Named moves (each a turn or a mirror), then the moves between two rows, first move first; the first pair answered
move Y:
[-1.73  0.13  2.77 -3.32 -0.89 -0.10 -0.42 -1.08  1.05] => [-1.98  3.55 -1.22 -0.61 -0.85  0.04  0.83 -1.96  0.23]
[-1.51  1.41 -2.17 -0.28 -0.64  3.63 -3.29 -0.94  0.90] => [-1.23 -0.30 -0.21 -1.56 -0.42  3.50 -3.79 -0.55  1.38]
[ 0.03  0.45 -1.35  1.02 -0.44 -1.58  3.86  2.59 -1.85] => [ 0.24 -1.98  1.27 -0.98 -0.42 -1.69  2.91  3.08 -1.19]
[-1.22 -1.97  0.59 -0.42  0.81 -1.79 -0.99 -0.35  2.38] => [-1.56  0.29 -2.19  1.66  0.62 -1.67  0.01 -1.07  2.03]
move P:
[-0.68 -2.47  0.57 -0.09  0.14 -1.05  2.26  1.53  0.08] => [ 0.85 -2.21  2.44 -1.41  0.16 -1.23 -0.29  0.13  0.77]
[-3.34 -0.69  0.73 -0.39  0.00  1.83 -3.81 -1.25 -0.04] => [-1.79  1.88 -0.62  0.36  0.19  0.78 -4.12 -2.60 -0.23]
[ 1.89 -0.32  2.09 -1.11  0.39 -1.80 -0.87 -1.00  0.43] => [ 1.93  1.41 -0.45  0.63  0.56 -2.29  0.95 -0.93 -0.13]
[ 2.26  1.88 -3.32  0.89  0.81 -4.71  0.51  1.15  1.48] => [-1.15 -1.37 -2.55  0.66  0.55 -3.41  2.66  4.04  1.31]
move D:
[ 5.87  2.80  2.29 -0.66  0.93 -2.57 -2.77 -2.19  0.20] => [-2.15 -3.49  1.08  0.69  0.29  0.15  4.83  5.23 -0.68]
[-0.81  0.45  0.65  0.14 -1.08  1.13 -1.86 -2.05  0.72] => [ 1.19 -0.28  0.26  0.53 -0.17 -2.71  1.57 -0.38 -0.16]
[-1.09  1.24 -3.30  0.10 -1.12  1.75  1.51  0.80  0.22] => [ 1.19  2.62 -2.98 -0.16 -0.65  0.76 -0.21 -0.93  0.36]
[-1.76  1.17 -3.04 -0.51  1.87 -2.81  0.08  1.02 -1.08] => [-3.38  1.19 -2.96 -0.73  1.39 -0.24 -1.79  0.32 -0.49]
Pairs:
(two moves a pair)
[ 0.74 -2.07  1.81 -2.55 -0.29 -0.42  0.35  1.50 -0.28] => [-0.95 -2.05  0.56 -1.51 -0.37  0.56  1.62  2.37 -0.49]
P D
[ 1.87  1.49  1.65 -0.36 -1.65  1.28 -3.33  0.30 -0.30] => [-0.78  1.43 -1.18  2.02 -1.88  1.58  0.99  2.95 -1.38]
P P
[-0.64  0.28 -1.01  0.58  0.36 -0.45  0.99  1.33 -0.69] => [-1.25  0.80 -0.96  0.29  0.04  1.21 -0.57  0.29 -0.10]
D P
[-1.05 -1.47  1.02 -1.48  0.23  2.08 -1.00 -0.62  0.48] => [ 0.04  2.01 -2.15  0.79  0.67  0.73  0.14 -2.02 -0.23]
P P
[-1.85  1.35 -1.86  0.56 -1.47  2.68 -0.12  0.44 -1.72] => [ 2.52 -0.17  2.42 -2.38 -0.70 -0.67 -1.81  0.01 -1.52]
D Y
[ 0.62 -1.14  3.48 -2.35 -0.09 -0.37 -1.74 -0.61 -0.09] => [-1.45  1.88 -2.19  2.01 -0.11 -0.15  2.44  0.12 -1.32]
Y D
[ 2.49  1.86 -0.64  0.56 -0.45 -3.16  1.40 -0.30 -0.98] => [ 0.16 -1.41  0.58 -0.10 -0.41 -2.05  3.12  2.41 -0.93]
P Y
[-0.85 -1.79 -0.97 -0.22 -0.40  3.38 -0.19  1.60 -0.97] => [ 0.67  0.92 -2.12  0.38 -0.40  3.14 -1.72 -0.74 -0.91]
P Y
[-0.34 -0.85  1.49 -1.03  0.55  1.99 -3.80 -0.98  1.23] => [ 1.42 -0.14  1.37 -1.09  0.91  0.44 -3.71 -1.71  1.08]
P Y
[ 0.30 -0.18  2.82  0.46  0.24  1.86 -2.30 -1.07 -0.11] => [-1.75 -1.74  2.55  0.83 -0.11  2.41 -0.21  0.82 -0.44]
D D
[ 1.74 -3.14  1.73 -0.47  0.29 -4.04  3.64  3.28 -1.01] => [ 4.91 -0.54  1.97 -0.94  0.64 -5.28  1.09  0.38 -0.66]
P P
[-2.64  0.67 -0.80  1.29  0.43  1.87 -1.56 -1.03 -0.03] => [-3.06 -0.61 -1.01  1.63  0.66  0.45  0.99  0.81 -0.67]
D D
[-1.00  3.28 -2.41  2.44 -0.67  2.14 -1.54 -0.94  0.01] => [-2.91 -0.83  0.90  0.07 -1.18  3.80 -2.45  0.90  0.76]
P P
[ 1.25 -0.79 -0.27  0.84 -0.42 -2.85  3.07  0.80 -1.08] => [ 3.13  1.42  0.09  0.00 -0.38 -2.53 -0.61 -2.30 -0.35]
D D
[ 1.91  3.72 -0.45  0.39  0.67 -0.45 -2.43 -1.72  0.11] => [-1.10 -2.71  2.41 -1.31  0.43 -0.26  0.73  3.02 -0.10]
D P
[-1.44  3.77 -1.48  1.41 -1.35 -2.49  0.56 -1.90  0.28] => [ 0.62  2.64  1.12 -0.52 -1.02 -4.27 -0.84 -2.04  0.59]
Y P
[ 0.31  1.53 -2.88  0.45 -0.41  1.93  4.70  1.20 -1.19] => [-1.59  1.28 -2.25 -0.26 -1.21  5.23  1.75  0.04 -0.23]
D P
[ 0.85 -4.55  2.64 -1.11  0.61 -3.46  4.17  3.91 -0.57] => [ 5.95  0.91  1.40 -0.50  1.28 -5.64  0.70 -0.95 -0.18]
P P
[ 3.13  6.66 -4.02  1.86  0.81 -1.28 -1.49 -3.25 -0.53] => [-0.03 -5.70  4.25 -3.45  0.81 -2.23  2.16  4.50 -0.46]
Y D
[-1.97  1.61 -0.93 -0.32 -1.08  4.07 -3.91 -2.70  1.66] => [ 2.63  2.91 -3.07  1.93  0.43 -3.78  2.58 -0.88 -0.55]
P D
[-2.74 -0.66 -1.52  2.73  0.71 -0.52  5.10  3.52 -0.74] => [ 1.78 -0.89  4.93 -2.29  0.76  0.01 -4.03 -1.34  1.57]
P D
[ 2.06 -2.32  3.28 -3.33 -0.71 -1.34 -0.59  1.26  0.85] => [ 3.85  1.46  1.51 -2.41 -0.59 -1.36 -2.39 -1.55  1.02]
D P
[ 0.78  0.76  0.99 -0.82  0.38  1.61 -4.73 -2.09  0.10] => [-3.28 -1.75  0.74 -0.26 -0.32  3.68 -2.20  1.03 -0.14]
D D
[-2.16  0.26 -0.40 -1.21 -0.70  4.42 -2.88 -1.95  0.68] => [-0.87 -0.48  0.93 -2.30 -0.49  3.59 -3.77 -2.18  0.91]
P Y
